One vector is turned by the same rotation once a step. Each row is the vector after some number of steps, and that number follows the row.
The counts run from 0 to 384.
[  7  -6   4   0   6   2  15  -6  -7 -15   4  -7   5 -11 -22  11  18   5
  -8 -14   3  -8  13   1   3 -16   1  -9   0  11  12  -7   9  -3 -13   4
   8  -8  -4   0 -12  -6 -18   0  15  15 -11 -20  14  11   5]	30
[ -7 -14  -5  16 -10   2  16  -2   0  12   1 -13  -9  -4 -16   9 -15 -11
 -21   4   9  -2   9  -2   8   2  -8 -10  -7  10   2   3  -7  -2  -6   1
 -12   6 -23  -6 -26  15 -13 -10   3  -8  -3  12   5  -5  12]	120
[  3 -12  -8   4  20  -6   5  -6  -6 -13   3 -11   8   4   0   2   4  -7
   8 -12   6   4  17  -4  12   5   7 -10  -3   5   6  14  -6  -5 -26   3
   8  -9   2  17 -15   5 -32  -9   7  17   9  -4  -1   4   7]	111
[  2   0   4   0  -7   3 -12  20   8   2 -22   9  -6 -19  20   3 -10 -12
  -8   7   3  -3  10   2   6  -3  -5 -14   2 -10  -9  -6  16 -13  -6 -16
  -3   2  20   1  -2  -2  -8  -2 -22 -12   1   0   0   0  -1]	359
[  6  -5   1   5  14  -1  -6  -5   4 -34   5 -12   6   5  -1   6   0   7
  12 -13  -4 -14  29   7   7 -10   1  14  -1  14  11   2   7  15   5  -1
   5   3   1  -2  13 -11   6   2  14   0 -15  -3  11  16   0]	206
[ 16   5 -19  14  -4  -1 -12   3   8   1  -7  15   6   8  27  25  -8  -4
   8   7  24  -1  -8   9   8 -16  -6  11   0 -15 -11   8   3   1  -1  -8
  -7   2  -7  14   3   4  -4   7 -15  -4   2   9 -13 -10  -2]	55
[ -8   6 -12   0  15  -2  -4   9   9  -2   3  -7   4 -16  26  -1  -8  -6
  10 -22  12  -7  13  12   7   1   9 -13  -4   0   4  22  12  -3   1 -15
  -2  -8 -13   7   1  -6 -16   6   7  14   3 -10   8   8   9]	64
[ -4   7 -11 -16 -17   4  16  -3  -9  19  -2   8  -4   0 -11   8   3 -19
   9   1   9 -11   8   4 -15  -3  12 -19  20  12   0  18   6  -7   4  15
  -4  -2   6   0  -9  -1  10 -10  15   7  -5   0   7  12  -7]	147
[ -9   2   0  -4  -2 -16  -7  25  -5  10  -6 -12   6  -4  -6  -5 -20 -30
  -1  -2  -2  -2   6  -9  -2   7  14  -7 -11  11  -3 -12   9 -13 -12  -7
 -18   3 -18   3 -14   6 -15   8   7  -5  -2   0   5  -9  -7]	174
[  4   6  -9  -2 -13   0 -11   5   6   1 -14   9  -5   4  27  18 -10  -4
  10  12  20   6  -2   2   5  -8  -3  11   1 -16 -12   8   2   1   3 -10
 -14   8  -3   8   6   9   4   0 -13 -10  -3  22  -7 -14   5]	54
[ -6   3  -8   8   9 -16  -7   7   0 -12  -4  10   4   8  24 -12 -10 -14
  11   2  17   6  -8 -17  -7  -1   5  14  -9  -2  -4 -18  10  10   5  -5
  -4  -2   9   3  -3   5  -1   1 -10 -15  19  14  -9 -20 -16]	177
[  3   3  -7  -4   1   7   2 -14  -9 -16  10  18   7  -6  -3  10  24  22
  21 -13  12   7  -7  -2  -4  -9  -9 -10  11  -6   3  11   5  11  12   6
  13 -11  12   8   5 -11  -2  -7   8   0   1   9  11   4   4]	151
[ -9 -10   3   5 -16  -1   9  -7  -9  -5 -14  16 -12  -6   5   7  11  14
 -11   5  13   7  12  -2   0  -4  -9  -6   9  -4   0 -10  11   2  13   6
   9  -1  13 -24   2   4  10 -25   3 -11  -7  -2  16   7  -5]	26
[  1  11  -1  -3   6 -12 -16  18 -12 -14  12   4  14  -4   6 -19 -18  -4
  29  -7  13   7   1  -4 -10   7   4  22   7   4  11  -1   9   5   7   2
   5   0   3  12  11   0  -9  13  -6 -10 -10  16 -11 -11  -1]	348
[  5   1  -9  -1   1   4   0   3  13 -10   5   7  -2  11   5  -2  -3   4
  13  -4  15  -2 -19 -10 -15 -14   1  -2   3   2 -13 -20   2  22  23  -3
 -12  -2   5  -2   1  -7  26  -4 -13 -17  10   7   1 -11 -10]	258
[  2 -12 -16   6   8  10   2  -1  11 -12   9   1   0  -4  10   4   1 -18
   4   2   3 -19   9   1  11  -2  -3  -8  14   0   3   2   4  -3  -7   3
   8   0  20   9 -12 -10  -9  -3 -19   8  20  -5 -24  10  -7]	191
[  8   6 -24   8   5 -10  -4   5   3   4   2  15  15   2  19  18 -10  -8
  16   1  27  -6  -5  14   4 -13 -11  12  -3  -2   2  22   2  -1  -9  -1
  -4  -5  -7  24   2   2 -14  12  -6  -2   3  -2  -4  -4  -1]	56
[-11 -12   3   4 -12   6  16  -4  -1   1   1  -9  -2  -6 -31   6   3  -2
 -15  -3 -15 -22  22   0  13  -3 -11 -17   7  11   2   2  -7   6  -5   9
   4   1  -7   0  -9  -5  -2  -9  18  -3  -1  -9  18   9  -3]	201
[  2  10 -10   2   7  -4   6   5  11  -6  15 -11   8  -8  -9  -1 -11 -18
   6 -15   1 -24   8   6 -12 -10  13  -9   3  26   6 -12  10   2   2  -5
 -18  -2 -20   3 -10  -8   8  10   5  11   6  -1   8   0  -5]	254
[-11 -19  -1  20 -18   8  17  -2   8   9   0 -12  -6   5 -17   3 -14  -3
 -26   8   5  -3   2  -9   8   0 -13  -3  -7   3  -7  -6  -8   6  -5   8
   1   1  -5  -3 -19  13 -14 -13  -3 -13   8  12   2 -14   1]	121
[  2   3   8 -10  -7  14 -10 -16   5 -12   3  -3  16   3 -11  -4   9   1
  15  -7  -1  -6   7  -4  -1  -4   7  -5   1  -2 -13  -6 -10  -1  -6   6
  10 -16  31  28   3  -3 -21 -10   9   3  10  10  -1  -6   7]	157
[ -3   7  -9   3 -11   0   9   0   8   3   2   5  -3  13   0  -4  -5  -8
   0   4   5  -6 -12 -16 -13  -6   7  -8   2  12 -17 -22   4  17  26   4
  -6   5   5 -12  -5  -4  25  -4   3 -21  15   9   3 -11 -14]	257
[ 13  -5  10  -8   3 -12   3  25 -10   9  -8   5   9  -5 -22   0  -6  -6
   2   2  -9  -9  10   1   7 -10  -3  -4  11  11   3   2   3   1 -18   3
  -6  -2  -1   9  -5  -7   0  12   7 -17 -26 -20  16   8 -10]	92
[  1   1   7   3  -4   5  12  11  -8   4 -15   0   0  -3  -8  11  -9  11
   1  -2  -1  20   9 -10   7  -4   0  -7  -7   7  -5  10   1  13  -1  -4
 -11  12 -23   5  11   7  -3   7   9 -20 -32  11   9 -10  10]	45
[ -3 -11   9   1  -9  -4 -22  -4  -4 -27 -13  -4  -6   2  14   5   4  -2
   6   6   7   7  11  -6  10   8  -2  15  -4 -19  -7 -14  11  -6   8  -4
   7   0  13  -8  -1   4 -10 -21   4  -1  11  13   2  -3  -2]	285
[  3   2   6  -7  -6   4   4  23  -5   8   8 -16   7  -6 -27 -16 -16 -11
   7  -8   4  -2   4   2  -8   4  10  -5   0  10  -5   4   1   2  -7   2
  -2 -10 -11  14  -5   5 -20   5  12 -13 -25  -4   4  -3  13]	343
[  7 -14   7   1  -5 -17  -6   3 -18  -1  -4  -2  -3  -2 -10   3  -7 -12
  -6   0  17  -2  18  13  -5   6  -6   1  -4   8  12  -2   3 -16 -12   1
 -12  -3 -22 -16 -23  12 -17 -13   8   2  -5  -3  16   3   5]	289
[  1  -1   0  -4 -15   5  -1 -10  12  14 -13  -3  -7  -1  -1  23   5   2
  -5   1   7  -9   7  16   6  -7  -1 -20   9  -7 -16  13  -2  -3  -1 -11
  -7  -6  -6  -3  -2   0  10 -18  12  -6  -8  -6  23   9   5]	324
[-11 -11  -2  17   2   1  -1  -1  21 -12  12 -16  -5   1  -2 -12  -3  16
 -13 -14   7  -3   4  -9   6  -7  -5   9 -13  -3  -2 -10  -6  19  -1  -9
  -2  -8   8   8  10   7  -9  -1 -11  -8  14  12   1 -22   8]	123
[  4   0 -14  12  11 -18   6  19 -11   2   0   9   1  -7  14  -1 -18 -10
  11  -1  14   1  -5   1   2   4 -11 -11   0   6   8  10  17  -3  -1  -5
 -13   8 -30  -9 -17  -1  -1  11 -12  -6  -9  -9   3   0  -5]	180
[ 10  -9  -2   3  -4  13   1  -6  13  -6   1 -17 -12  20 -10   7  -8 -18
   2   9  -3 -14  13  -7  -1  -5   9 -13   3  13 -13 -15  -7   1   2  -3
 -15  11   0  -3 -24   5  12 -11  -6  -6   1   6  -7   0   2]	379
[ 12  -7  -3   0  22 -14   3   0   1 -12   5   8   2 -13  -1   3   4   2
   1 -16  13  -8   9  17   0  -5 -15 -25   1  11  17   0  -2  -3 -12  -5
  -9  -8  -8  -5 -16  -7  -2  -2  -8   7  14 -11  13   5   4]	369
[-15   8  -5   0  -2  -2  -8 -12  10 -11   2   7   5 -15  15  -2   2   1
   9 -13  11  -3  10   3  -4   2  -7   7  -2   1  13   1   3  -1   1  -5
   3  -4   7  12   5   4 -14  -4  -4  19  24  31  -7 -12   3]	239
[ 10 -17  -6   9   6   4  -9  -9  16 -22  11   2  -3  -2   0   7   8  15
   5  -8   9 -18  14  19   8 -17 -25  -5  13  -2  11   6  -8   8   4  -4
   0 -10  17  -3  -1 -10  10  -6 -15  -7   7  -7   1  10  10]	198
[ 12  -8  -5   4  24   6   7  -3  -1 -13   0 -14  -2   8  -7   2 -15  -7
   8  -7 -13 -10  30   2   4   6   4 -22  -3  28   1   5   0   9   1  -4
  -4  11  -8 -12 -15  -3   5 -12   6 -11 -10  -7   8  15   3]	377
[  4   5  -2  -1  -7 -10  -7  25 -18   7   1   9   1  -9  -1  -2 -18 -15
  15   2   9   7   8   8  -2   8 -11  -2   9   7   9   7  14  -5   4   5
 -12   9 -23   1  -3   3  -8  11  -4 -13 -26  10  -3  -1   3]	350
[  1  -2 -16   5   2   0  11   6  19   4  10   6   6   2   4   2   3   2
  -2  -1  27 -17 -12   5   2 -28  -4   6  15   2  -2  -1   4  14  -9   1
  -2 -13  13  14   8  -5   1  16 -11   0  -2 -24   1   2 -10]	137
[ -9  -9  -5  -1  11   0   9  18   7   8  -9   0 -17 -15  17 -15 -14  -3
  -6  -5  -4   9  15  -5   4   6  -1 -28  10   4  -5  17  10   2   0 -16
  -3   3   7 -11  -6  -4   7  -8 -17 -12  -2  -1   5  10   0]	188
[ -2 -14   1  14 -16  -7   5  -5  -5  -5  -6   1  -8   4 -11   6  -1  -9
 -23  10  16   8  -1 -10   1   1  -4   2 -11 -10  -5 -23   3  -7  -3  10
   2  -8   2 -13 -21  10 -18 -19   2  -8  11   5   5 -14  -5]	291
